One turning vector, and how many steps it has turned:
The counts run from 0 to 911.
[  1   2 -11  -4   6   2   0  15   4   4  11   6 -35 -13   6  12  28 -28
   6  -1 -11   8  -5   4  20  16 -31  21  -3  14  17  33 -20 -10 -42  15
   7  17]  144
[  7   8  -4   3 -25  37  22  -5  -8   3 -29  20   1 -24  -8  -2 -20  10
 -17  -5  -4  -7  12 -24   5  -1  35   0 -34   4 -12   2  20  10 -12  12
  -5   3]  64
[ -8  40 -20   5  16  15   1  20  -5 -23 -22   5 -14   5  32 -11  20 -11
  -7   6  -4   6 -19   6 -11  17 -22  -1  41 -11   9  12  -7   6 -20 -11
  -8  -4]  83
[ -9  -4   6 -11 -12   2  21  22 -11 -19   4  10  15   1  48 -18 -26  -7
   2   0  11  13   8  -1  39 -17  -5   8 -14 -23   6  22  -5  14  -2  -2
 -17 -19]  381
[ -8  -3  -4   2  -6  33 -19 -22   1  -3 -10 -11   3 -38 -37 -11   5  -4
   4   7   4  24 -17 -12   0  15 -27  21   1  18  -2 -29  -8  -7  19  20
   5  17]  692
[  0  -9   0   5  23  -4   6 -15   8  -4  16 -16  -3  16  -3 -21  18   8
   5  30  -4  15  12 -13 -34  -8   1 -29  52  21  -3 -10   0   1  13  -5
 -13   4]  564
[-18  15 -16 -10  14  12   7  10   1 -13 -23  21 -14 -18  27 -15  10 -10
  10   6  -6  26 -10 -31  -5 -10 -26  -8   0  -2   5  38  -4  13   8   5
 -13  -5]  459
[ -6   5 -29   3  -2  20 -14  17   6 -25  -4  -3 -21  19  24 -15  21   0
  -4   9  -4   1 -11   5 -13  16  -8  -7  54   0  11  -4  -6   1 -17 -13
  -1 -23]  84
[  6   3  16 -44   2 -28  23  24  18   0  21   8   4  -6   3  27  -6 -13
  -4   2  -3  15 -21 -21 -33  -7  -7  -5   8  11  19  30 -17  10 -12   9
   6   7]  374
[ -7   3  11 -19 -36  28   2   9   2  -6   8  34   6  -7  20 -10 -35  -6
  -9  -3 -15  -3   6  14  20  14  14  -6  -1 -24  11  -4  14   6 -28  -9
   8 -13]  620
[ -6 -14  23   0   7  -2  16 -20  -3  11  -9 -34  -5 -11  25 -29  -2  18
  23  -1  -1  19   9 -31 -15 -11 -10 -22  21  18 -11   4  19  -8  -4  15
 -17  14]  898
[  1  17   9  -2 -20  11  16  14 -15 -14 -14  21   8  -4  50 -32 -14  19
 -16  17   7   5   4 -14  17 -22  23  -9 -18 -15  -1   2   2   8   7  -7
   6 -13]  713
[ 19  -9 -16  15  -6 -30 -11 -15 -14  -9  24 -26  -4  28  -8  19   3  26
   8 -22  13 -37 -13  36   4  -3  14  17  -6  -1   1 -24  -5 -22  -1  -8
  -2  -6]  779
[  1 -11  20  -9 -10  30 -12 -13  -4  12 -11  -8  33 -18   6 -19 -19  24
   7   1   5  -6  15  18 -12  11  28 -26  16 -10 -12 -28  35  -5  16 -18
  12  -5]  797
[ -5  45   1  14  12  -3  -7  -9 -10   0 -11  23  18   1  -7  15  27  16
  -9  -9  18 -10 -27  22 -27   5   0  -1  -1 -27  -8   2  -6 -18 -16   2
 -13   4]  260
[  9  -3   9  19   6  24 -23  -7 -12   6  -1 -15   5 -34  -8 -20  30  -1
   6  20  -4  28   4  -9   6   4 -22   8   9  28   0 -10 -10 -11  12  18
   6  29]  283
[-13  10   3 -13   2   4   5  12  25  -8   0  10  37 -26 -19  17 -14 -38
  26 -15 -19  -1   2   4  -1  19  -8  27  -5   0  33   9  10  19  -1  -2
   5   2]  800
[ -4 -23 -23 -15  11  28  -3  -9   3  15 -16  22 -35 -25  -5  -8  10 -15
  -7   4 -19   8   9 -37  -3 -11 -16 -21   6  16  -8  13  11   8  10   6
   0   3]  836
[  6 -14  19  22   6  -1 -23   3 -11  11   7 -10  -3  28  11 -31  24  35
  12  15   1   9   9  18  -9   4   2 -30  22  -6 -29   3   7 -21  -2 -18
  -4   4]  386
[  0   4 -24  22   0  -8  23   7   2 -17  13   1  -3  29  24   1 -13  -7
   4   0   3 -24  28  16  27  -2  23  -5  -5 -13  19  10   7  13 -21  -9
 -20 -28]  193
[ 15   2  11  16   1  -4 -23   8 -16  -6  -6 -16  31  -2   6  -5  20   4
  -4   1   9 -10  10  18  -3   0  30   2   4   4 -10 -36   3   0  44 -24
  23   9]  609
[  2  14 -11   1 -22  42  33  -5  13  -8   3  14 -12   2 -17   8 -17  -3
 -39  14   2   4  16 -11   3  -3  29   7  -1   0 -16 -11  -3  24 -28   2
  -8  -9]  441
[ 11  -1 -19  21  17 -28  10 -21  -8   6  14 -24 -31  14  -9  20  26   4
   1 -10  11  -8   1 -12   2 -12  -3  16 -13  22  -2   1 -18 -14   1  16
 -19  10]  300
[  1 -11 -18 -28 -21   8   6 -17  25 -24  18  -3  -2   1 -20   2 -38   4
  -3  22  -1  -3  -3 -28 -30   6  10 -13  24  21   8 -26  -5   8  15  -5
   3 -15]  264
[  3  22  19  11  25 -24   9  26   8 -14   2 -11  47   0  -1  18   6  -8
  24 -12  -6  -9   3  10 -19   8   9   5  -9  -2  21  36  13  17   0  -5
  -4  -8]  90
[ 21 -15   5   1  25 -42 -23   7  15   3  18 -13   9  17 -11  -2  21  10
  23  11  -4  -1 -13   0  -6   8 -29  -2 -12   9  13  31 -17 -10  32   8
  -8   0]  530
[ 22   6  28 -11 -13   0  -7 -11  -6  -2 -10 -25  41 -17  -7 -12  -9  54
  -2  15   8  -1 -22 -11 -18  25  -2 -19 -11   2 -15  -2  10   0  -3  15
  -7   5]  11
[  1   1  -4 -18 -15   2  36 -27 -18   2  -7   5  13 -25   4  23 -21   4
 -10 -25  14 -19   1  -6  19 -24  28   4 -35  -8   2 -11   4   0   5  20
  -7  -6]  883
[-28  -1  18  15  13  -5   3   7  -9   2   2  21   5  23  22  -3  -3  -7
  18 -27  -4  -1  15  12   4 -29  32 -18  -7 -20  -8   9  29 -15   1 -27
   5  -6]  132
[ 15 -15  -3   5  -7  21  13  -8   2  11  19  -4 -35   8  -2  -6  19 -10
 -30  27   2  23  19 -21  -2 -11  -1  -1  30  24  -2 -22 -29  -6  -9   8
   6  19]  0
[  1   1   6 -16  -4 -15   9  -5  -2   9   5 -25 -23 -15  20  -4   2   1
  14   3  -6  22 -15 -21 -11   3 -35   2  14  24  18  25 -12 -17 -34  32
  -9  13]  521
[-16  -5  26 -20  10  32   3   6  18   9   0  28   0  -1 -24   4   3 -12
  -3  -3  -4  29  10 -15 -17  -4   3 -26   4  -8 -35  22   8  18   2 -14
  -3   4]  689
[ 20  17   3  39  -1  16 -22   7 -26   8 -14  13  11 -17  21 -23  36  13
 -14  10   2 -14   1  21  18   7   2   1 -23  -9  10  -2  -6 -10   0   3
  16  10]  430
[  5  -1  23   5   6  -3  20 -16 -16  29   2  -4  -3 -20 -13   6  13   0
  -2 -18  11  18   0  -7  14 -16 -14  14 -37   3 -16  18  -8 -24  -1  26
  -9  30]  583
[ -9 -30 -17 -31 -31  15 -21 -18   3  -5  27  24 -28  -2  -6 -18 -38  10
  -1   8   3  11 -19  -2  16   1 -17  -5   6 -20   4 -25 -12 -19   2  -3
   3 -15]  589
[-23   0  15  -3   1  -2  -3  11  14  -2  11   5 -10 -11  -7  -6   4 -36
  16  -1 -21  42  -2 -34   4 -19 -25  14  -9  22  15  22 -13 -10  12  15
  12  24]  614
[  3  -5  11  -4   4   4   3 -12 -18  26  -9  18  -8 -23   4  -1   7  22
   8 -34   3 -16   4  12  16  -7 -11  -3 -41 -24  -4  30  17 -20 -23  15
 -14  10]  729
